Each row is where one point has got to under a steady rotation. How many ticks took it there?
The counts run from 0 to 584.
+0.87	-0.10	-0.05	+0.09	-0.11	-0.81	+1.55	-0.67	+1.35	-0.14	+3.45	-1.21	+0.44	+1.88	-2.90	-0.47	-0.85	+1.43	-2.34	-0.19	-1.53	-1.46	+0.35	+1.91	-2.86	-0.86	-1.69	-0.51	-2.50	+0.98	-0.41	+1.23	+0.20	-0.42	+1.49	+1.84	+2.27	+1.53	+0.32	-3.10	-0.32	-0.93 => 107
+1.05	+2.33	+0.82	+1.79	-0.08	-0.70	-0.69	+1.87	+2.02	+0.87	-0.43	-1.79	+2.22	+1.68	-0.11	-0.82	+0.58	+1.20	-1.27	+0.03	-1.76	-2.72	-3.06	+1.47	-2.04	-0.29	-2.35	-1.78	+0.56	+0.51	+1.02	+0.94	+0.26	-1.15	+1.33	+1.98	+2.36	+1.15	+1.20	-1.25	+0.70	-0.54 => 532
-0.95	-0.58	+1.48	-0.41	-0.06	+1.65	+1.60	-0.22	+1.78	+0.00	+1.64	-0.85	-0.94	+0.23	-0.42	-2.59	-0.26	+0.32	-0.79	-0.09	-0.69	-3.70	-1.73	+2.15	-4.71	-2.06	-2.44	+1.47	-1.53	+0.48	+0.34	+0.14	-0.57	-0.07	-0.46	-1.27	+2.47	+1.96	-1.35	+1.14	+0.25	-1.60 => 350
+0.64	-1.50	+0.01	+1.31	+0.08	-0.68	+0.25	+0.35	+1.32	-0.97	+1.73	-2.62	+1.08	+0.40	-2.83	-1.32	+1.78	+0.83	-1.12	+0.49	+1.85	-3.12	-1.19	+0.58	-4.46	+1.63	-0.01	-1.33	-1.43	-0.43	+1.61	+1.48	-0.26	+0.19	-1.53	+1.58	+1.75	+1.47	-0.02	-2.52	-0.85	-0.57 => 123
+1.41	-0.11	+0.86	+1.25	-0.35	-0.01	+1.56	+1.17	+0.07	-0.08	+1.64	-3.64	+2.74	+1.58	-0.55	+0.98	+0.84	+1.32	-1.12	-0.16	-0.52	-1.17	-3.98	+0.53	-2.83	+0.98	+0.50	+1.11	-2.12	-1.08	+0.48	+1.05	-0.34	+0.96	+0.10	+3.22	+1.06	+0.98	+2.16	-1.44	-0.58	-1.57 => 320
-1.60	+0.19	+2.15	+0.23	+0.83	-0.94	+0.16	-2.31	+0.50	-0.08	+2.12	-2.27	-0.41	-0.38	+0.09	-1.03	-1.52	+1.23	-1.06	-2.37	-0.80	+0.79	-2.09	-0.57	-3.46	+0.29	-2.31	+1.57	-0.47	-0.73	+0.88	+1.73	-2.11	+0.04	-0.12	-1.91	-0.21	+0.51	-1.74	+0.34	-1.05	-3.49 => 185
-2.52	+1.24	-1.45	+0.99	+0.02	-0.82	-0.99	+0.88	+0.94	+1.62	-1.69	-2.29	-0.73	+1.09	-0.74	+1.42	-0.19	+0.07	-3.27	-0.42	-0.70	-1.51	-1.86	-0.39	-2.75	+2.34	-2.79	-0.63	-0.45	-0.53	+1.10	+1.36	+0.27	+2.45	-0.86	+2.00	+2.17	+0.87	+0.00	-1.18	+1.32	-1.96 => 22
+0.17	+0.19	+0.16	+1.03	-0.79	+1.01	+0.05	+0.82	+0.58	-1.23	-0.98	-3.63	+0.42	-1.76	+0.58	-2.09	+0.94	+1.60	-2.11	-0.53	-0.42	-3.11	-2.73	-1.69	-2.69	+1.74	-0.47	-1.21	-1.02	+0.89	+1.18	+1.66	-1.04	+2.85	+0.08	+0.76	+0.00	+1.77	+0.27	+0.81	+1.10	-1.86 => 556
+1.30	+1.18	-0.20	+2.23	-0.04	-0.90	-1.34	+1.59	+2.51	+1.66	+0.16	-1.54	+2.44	+1.43	-1.12	-0.88	+1.41	+1.56	-0.63	+1.21	-2.00	-1.54	-3.16	+0.55	-3.90	+0.56	-2.81	-1.01	+0.18	+0.19	+1.49	+0.75	-0.55	-1.05	+0.70	+1.99	+1.65	+1.25	+1.24	-1.52	+0.18	-0.59 => 531
-0.68	-0.67	+1.73	+0.53	-0.42	+1.84	+0.56	+0.49	+1.17	-1.37	+0.18	-2.28	-0.49	-0.40	-0.83	-1.83	+0.32	-0.23	-0.18	-0.06	-0.43	-3.95	-1.34	+0.92	-4.79	-1.12	-2.48	+0.71	-2.04	+0.12	+0.75	+0.56	-1.06	-0.11	-1.05	-0.60	+0.82	+1.92	-0.72	+1.05	+1.05	-1.26 => 351
+0.30	+0.87	-0.61	+0.70	-1.38	+0.08	-0.53	+0.38	+2.10	+2.32	+2.08	-2.05	-1.03	-1.10	-0.51	-1.12	+0.12	-0.52	-0.97	-0.72	-2.17	-1.24	+1.28	-0.47	-2.23	-0.21	-1.18	+0.01	+0.24	+2.09	-0.29	+1.93	+1.61	+3.91	-0.07	-3.75	+1.29	+0.79	-3.01	-0.13	-2.15	+0.18 => 50
+1.40	-0.09	+0.57	-0.08	-0.11	-0.37	+0.88	-1.21	-0.57	+0.31	+0.58	-0.10	+0.81	-0.60	-2.35	-0.98	+2.92	+2.44	-0.28	-0.88	-2.67	-1.60	+2.17	+2.06	-1.41	+2.98	-1.44	-0.15	+0.01	+0.87	+0.53	+2.22	-0.29	+1.74	+0.97	+1.34	+2.55	+1.36	-0.06	-1.78	-1.64	-1.61 => 104
+0.44	-0.04	+2.22	+1.42	+0.04	-0.57	+0.46	-1.17	+0.40	-0.65	+1.94	-1.32	+1.52	+1.05	-2.32	-1.35	+0.61	+0.72	-0.16	+0.93	-3.09	+0.10	-0.35	+1.32	-1.74	+1.09	+0.33	+3.53	+1.27	-0.58	+1.20	+1.10	+0.41	+1.26	+0.75	+0.97	+1.58	+2.04	-1.46	-1.02	-4.27	+0.11 => 504
+0.27	-1.18	+1.49	+2.56	-3.41	+0.27	+0.60	-0.88	+0.12	+0.22	+1.04	-2.50	+2.39	-1.31	-2.19	+1.82	-1.07	-0.32	-1.63	+0.43	-2.56	-0.21	+0.03	-0.48	-4.16	-0.36	-0.06	-0.08	-1.06	-0.80	-1.82	+0.96	-0.48	+1.66	+0.53	+1.45	+1.14	+1.29	-0.12	+0.71	-1.56	-1.33 => 485
+0.33	+1.42	+0.43	+1.37	-1.93	+1.25	-1.84	+0.71	+0.11	+0.68	-1.93	-1.74	-1.45	-1.47	-0.47	-0.88	+1.20	-1.36	-0.90	-0.52	-2.70	-3.27	+0.48	-0.35	-1.60	+2.37	-2.34	+0.99	+0.63	-0.52	+0.12	+2.33	+0.47	+4.31	-0.54	-0.50	+1.11	+1.39	-1.19	-0.27	-0.79	+0.30 => 40
-0.75	+1.61	+0.79	+1.81	-1.11	+1.98	-1.86	+0.94	+0.43	-0.18	-0.89	-2.37	-2.42	-1.79	-0.68	-0.23	+0.29	-1.37	-1.06	-0.34	-2.53	-3.46	+0.25	-0.17	-3.40	+1.54	-2.20	+0.85	-0.56	-0.64	-0.22	+2.01	+0.05	+4.19	-0.41	-0.60	+0.19	+0.93	-1.44	+0.63	-0.25	-0.44 => 39
+2.35	+0.54	+0.77	+0.96	+0.15	-1.13	-0.06	-0.67	+0.13	+2.09	+3.19	-2.10	+3.13	+0.43	-1.78	-0.37	+1.28	+2.33	+0.26	-1.88	-0.90	+0.80	-2.33	+1.93	-2.40	+1.26	-1.55	+0.16	+0.49	-0.31	+0.69	+1.34	+1.24	-0.71	+1.90	-0.40	+1.64	-0.30	+0.08	-2.13	-1.69	+0.35 => 302
+1.24	+1.08	+2.52	+1.23	-1.86	+0.39	-0.71	+0.50	+0.86	+0.92	+1.73	-0.84	+1.61	+1.09	-1.67	+0.22	-0.29	+0.80	+0.91	-2.17	-2.19	-1.42	+0.47	+2.95	+0.40	+0.19	-0.77	-0.16	+2.72	-0.72	-0.85	+0.99	+0.47	+2.54	+0.77	-1.05	+3.39	-1.61	-1.11	-1.78	-2.14	+1.08 => 284
-2.65	+0.97	+1.44	+0.35	+1.39	-0.19	-1.95	-0.16	+0.94	+1.55	+2.29	-2.52	-0.51	+3.77	+0.56	-0.88	-0.35	-0.66	-1.49	-1.86	-0.19	+0.34	-3.09	+0.64	-1.33	-1.07	-1.61	-0.32	+0.56	+0.07	+1.11	+2.79	-1.70	+0.72	-1.58	+0.46	+2.20	-0.59	+0.06	-1.46	-0.98	-0.22 => 201
-1.57	-1.69	-0.55	-0.72	-1.65	-0.18	+0.10	-0.84	+0.80	+2.80	+2.12	-2.17	+1.00	-0.37	-1.43	-1.52	-0.36	+0.64	-2.81	+0.09	+0.00	-0.06	-0.79	+0.85	+0.53	+1.01	-0.81	-0.93	+0.55	+1.63	+0.13	+1.54	+4.08	+4.21	+0.69	-0.37	+2.82	+0.04	-0.72	-0.18	-0.06	+0.69 => 246
-0.10	+1.16	+3.80	-0.64	-1.21	+1.39	+0.67	+0.67	+1.04	+0.10	+0.52	-2.85	+1.31	-0.82	-0.06	-0.10	-2.80	+1.61	-0.96	-1.68	-2.74	-3.08	-2.08	+1.17	-0.80	+0.20	-0.91	+0.08	+0.86	-0.11	-1.08	-0.74	-0.62	+1.80	+0.58	-1.16	+0.50	+0.48	+0.27	+1.74	+0.36	-2.62 => 165
+0.02	+0.29	+2.98	+1.50	-1.24	+1.30	-0.70	+0.89	-0.01	-1.20	+1.07	-0.77	+0.59	-0.24	-1.72	+0.29	+0.85	+1.14	+1.54	-0.92	-1.94	-1.19	+0.78	+2.85	-0.40	+2.27	-1.78	+1.98	+2.42	-1.36	+0.14	+1.06	+0.35	+3.96	-0.72	-0.31	+2.81	-1.61	-1.65	-1.13	-1.56	+1.59 => 276
+0.31	-1.83	+0.48	+0.18	-2.56	+0.42	+0.34	-1.49	-0.73	+2.78	+1.25	-0.86	+0.62	-1.21	-1.06	-0.08	+0.74	+2.09	-0.64	-2.51	-1.95	-1.26	+1.37	+2.29	-1.84	+1.76	-0.08	-0.09	+1.74	+0.12	-0.74	+0.96	+0.47	+2.08	-0.30	-0.49	+3.94	-0.05	-1.80	+0.39	-1.56	-1.00 => 481
+0.51	+1.78	+1.31	+0.42	+0.88	+0.30	+0.39	+0.84	+0.58	-0.60	+1.70	-3.76	-0.09	+0.03	-1.93	+1.36	+0.61	-2.59	+0.09	+0.43	-1.21	-1.56	-0.96	+0.10	+0.07	+1.24	-0.53	-0.26	-1.98	+0.70	+0.70	+2.60	+3.17	+4.54	-1.01	-0.17	+0.10	+0.32	+0.21	+0.54	-2.49	+0.38 => 440
-0.71	-0.81	+0.15	+0.97	-2.78	+1.48	-0.89	-1.18	+0.72	+2.81	+1.40	-2.46	+1.37	+0.30	-1.34	+1.34	-0.82	+1.03	-0.97	-0.93	-1.06	-0.64	-1.26	+2.14	-3.12	+0.37	-1.89	+0.21	-1.06	-1.17	-1.20	-0.35	+1.66	+1.16	-1.37	-0.21	+2.99	-1.19	+0.08	+0.08	+1.56	+2.69 => 468
+0.95	+0.92	+0.76	+0.31	-1.64	-0.28	-0.56	-0.59	+0.66	+0.80	+1.47	-2.18	+1.85	+2.16	+0.41	+1.17	-0.07	+2.19	-1.18	-1.16	-4.46	-1.02	+1.79	+2.13	+0.79	+1.46	+1.26	-1.34	-0.40	+0.39	-0.56	+0.88	-0.51	+2.80	+0.13	+2.10	+2.80	-0.14	+0.05	-1.08	-1.16	-0.44 => 87
-0.38	+1.08	+2.36	+0.37	-0.06	-1.08	-0.99	-0.53	+0.86	-0.02	-0.22	-1.17	-0.20	+0.28	-1.67	-0.03	+1.08	+1.02	-1.09	-1.12	-3.63	-0.76	+0.93	-0.22	-0.04	+3.95	-3.02	-0.66	+1.38	+0.32	+0.04	+2.88	-1.76	+3.47	+0.77	+0.18	-0.15	+0.65	+1.29	-0.09	-1.10	-2.55 => 409
-0.17	+0.32	+2.65	+0.95	-0.85	-0.36	+2.23	-1.70	-1.07	+0.24	+2.77	-1.06	+1.55	-0.11	-1.82	-0.37	-1.93	+0.95	-0.93	-0.54	-3.45	+0.06	-0.19	+2.11	-1.10	-0.33	+0.63	+1.60	+1.24	+0.29	+0.43	+0.72	+1.45	+1.30	+1.89	-0.32	+2.32	+1.21	-2.51	-0.39	-3.95	-0.20 => 496
-0.70	+2.00	+0.21	+0.88	+0.36	-0.72	-1.77	-0.17	-0.07	-0.02	+1.37	-3.41	-0.20	+1.77	-2.11	-0.06	-0.29	-2.26	-2.29	-1.56	+0.98	-2.12	-1.01	+0.17	-1.53	+1.47	-2.04	-1.90	-1.25	-0.72	+0.47	+3.21	+1.01	+1.80	+0.32	+0.80	+0.70	+0.37	+0.62	-3.08	-0.37	+1.27 => 430
-0.98	+1.50	-0.75	+0.48	+0.74	-0.75	-0.82	+0.71	+1.25	-0.13	+1.26	-4.32	-0.94	+1.12	-1.51	+1.29	-1.40	-1.89	-1.86	-1.09	+0.51	-2.51	-0.34	+0.00	-1.20	+0.67	-0.27	-2.63	-2.65	+0.61	+0.52	+2.57	+1.72	+2.35	-1.47	+0.28	+0.69	+0.01	-0.60	-1.49	-0.90	+0.36 => 438
-0.51	+1.40	+1.10	-1.15	-0.90	+1.84	+1.04	-0.45	-0.41	+2.45	-0.46	-0.84	+2.04	+1.16	-0.84	-1.98	+1.79	+0.34	-1.91	+0.34	-1.81	-4.17	-0.59	+1.65	-0.90	+0.25	-1.92	+1.59	+1.31	+1.12	+1.29	+0.83	+0.25	+0.69	-0.68	-0.62	+3.16	+2.76	-0.38	-1.42	-1.08	-0.06 => 347
+0.82	-0.80	+1.77	-0.98	+1.56	-0.54	+2.22	+0.64	+0.95	-1.05	+2.90	-1.23	-1.06	+0.12	-2.53	-2.69	+0.69	+1.21	+0.24	-0.49	-0.18	-4.11	+0.30	+3.63	-0.75	+0.15	+0.73	-0.26	-0.59	+0.81	+1.59	+1.15	+2.23	+1.30	+0.93	-0.15	+2.32	+1.04	-1.04	-1.06	-2.90	-1.28 => 120
+1.43	-0.08	+0.42	-0.84	+0.01	+0.36	+0.61	+0.19	+1.09	+2.13	+0.46	-1.63	+0.28	-1.02	-0.55	-4.01	+2.73	+2.60	-0.08	-1.16	-0.92	-2.15	-3.77	+1.70	-1.11	+1.64	-2.08	+0.41	+0.65	+0.23	+1.69	+0.40	+1.80	+1.13	+1.53	-0.54	+1.74	+1.67	+0.82	+0.05	+0.92	-1.16 => 544
-2.50	+0.35	-0.11	+2.25	-1.97	+0.27	-0.17	-0.41	+0.68	-1.56	+1.20	-1.82	+1.49	+0.97	-1.82	+0.91	-2.55	+0.32	-2.22	-0.48	-0.57	-0.70	-0.77	+1.41	-1.71	+0.26	-1.48	-0.05	-0.37	-0.48	-0.66	+0.74	+0.79	+3.45	+0.04	+1.33	+3.23	-0.99	-2.85	-2.58	+1.04	+2.52 => 265
-0.65	+2.16	+0.78	+0.28	-0.50	+1.42	-0.44	+0.74	+0.36	+1.72	-0.91	-1.04	-1.17	-0.24	-1.78	-0.36	+1.38	-1.32	-1.39	+1.50	-3.23	-1.58	-0.57	-0.05	-0.59	+2.38	-3.92	+2.63	+0.35	-0.42	+0.54	+1.41	+1.81	+5.25	-0.24	-1.03	+0.75	+1.95	-0.77	-0.45	-1.22	+0.09 => 33
-1.09	+1.30	+2.01	+1.17	-0.96	-0.17	-0.33	-1.83	+0.21	+0.01	+0.05	-3.51	+1.34	-1.11	-0.85	+0.71	-1.32	+0.14	-2.56	-1.54	-1.61	-0.97	-1.50	-2.40	-3.01	+1.08	-1.79	+0.12	-0.73	+0.15	-0.29	+1.78	-3.02	+0.27	+0.10	-1.19	-1.52	+1.65	+0.28	+0.39	-0.61	-3.06 => 179
+1.29	-0.72	+0.31	+0.07	-1.82	-0.52	+0.16	-0.74	+0.04	+1.80	+2.94	-0.29	+2.78	+2.11	-2.98	-0.63	+2.22	+2.71	-1.16	-0.39	-1.55	+0.71	-0.15	+1.37	-1.84	+1.48	-2.50	+0.03	-0.41	+0.42	-0.85	+2.02	-1.07	+1.46	+0.77	+1.42	+3.00	+0.59	+0.62	-2.96	-0.57	-0.51 => 98
-2.00	+2.23	+3.87	+0.60	-0.50	+2.24	+0.85	-0.92	+1.42	-3.19	+0.54	-2.94	+0.72	+0.86	+0.41	-0.31	-0.80	-0.53	-0.68	-0.23	-2.06	-1.85	-0.95	+0.58	-1.00	-0.24	-2.54	+1.00	-1.73	+0.09	+0.11	+1.04	-1.40	+3.16	-1.09	-1.80	-0.15	+0.66	-1.28	+0.18	+1.24	-0.29 => 580
+0.71	+0.83	+2.42	+3.04	+0.58	-0.28	-0.56	+2.06	+1.83	-2.14	+0.49	-1.67	+0.41	+1.02	-0.20	-0.34	+0.79	+0.61	+1.03	-0.51	-2.49	-1.93	-2.21	+1.34	-2.78	-0.17	-0.08	+0.15	+0.88	-1.56	+1.45	+1.33	-1.18	+1.17	-0.02	+3.14	+1.63	+0.82	+0.31	-0.01	-1.94	-2.11 => 517
-1.39	+0.90	-1.47	+1.11	+0.57	-1.12	-1.54	+0.32	+0.82	+0.81	+1.94	-4.04	-1.30	+0.95	-1.24	+0.46	-0.03	-1.33	-1.51	-2.00	+1.74	-2.84	-0.79	-0.13	-2.28	+0.85	-0.59	-2.87	-2.01	+0.35	+0.98	+2.77	+1.42	+2.05	-2.01	-0.14	+1.58	+0.08	-0.48	-2.36	-0.61	+0.23 => 437
-0.55	+0.75	+0.82	-0.70	-0.28	-0.33	+0.40	-0.87	+3.06	+2.14	-0.64	-2.46	+1.28	+0.00	+0.08	+0.27	-0.11	+3.09	-1.06	-0.21	-2.74	-4.02	-0.06	+2.26	-0.31	+2.05	-0.27	+0.16	+1.01	+1.55	+1.42	-2.24	+1.06	+0.65	-1.15	-2.66	+1.89	+0.70	-1.12	+0.36	+0.30	-0.20 => 151
-1.92	+2.82	+1.68	+1.13	-0.09	-0.24	-1.60	-2.00	-0.74	-0.02	-0.98	-3.78	+1.44	+1.37	+0.51	-0.11	-1.19	-0.06	-2.60	-2.95	-2.31	-1.58	-1.07	-0.39	-1.36	+1.42	+0.22	-0.40	+1.06	-0.50	+1.36	+2.58	-2.40	+0.39	-0.54	+0.57	+0.08	+1.44	-0.40	-1.11	-0.88	-0.99 => 188
-2.69	+2.08	-1.51	+0.75	+0.04	-0.18	-0.91	+1.23	+1.45	+0.19	-0.75	-1.44	-2.75	+0.21	+0.06	+0.98	-1.41	-0.23	-3.04	-1.30	-1.79	-2.96	-0.30	+0.00	-2.77	+0.70	-2.12	-0.43	-1.08	+0.06	-0.14	+1.05	+0.35	+2.45	-0.68	+0.77	+2.09	+0.50	-2.29	-1.02	+1.57	-1.43 => 30
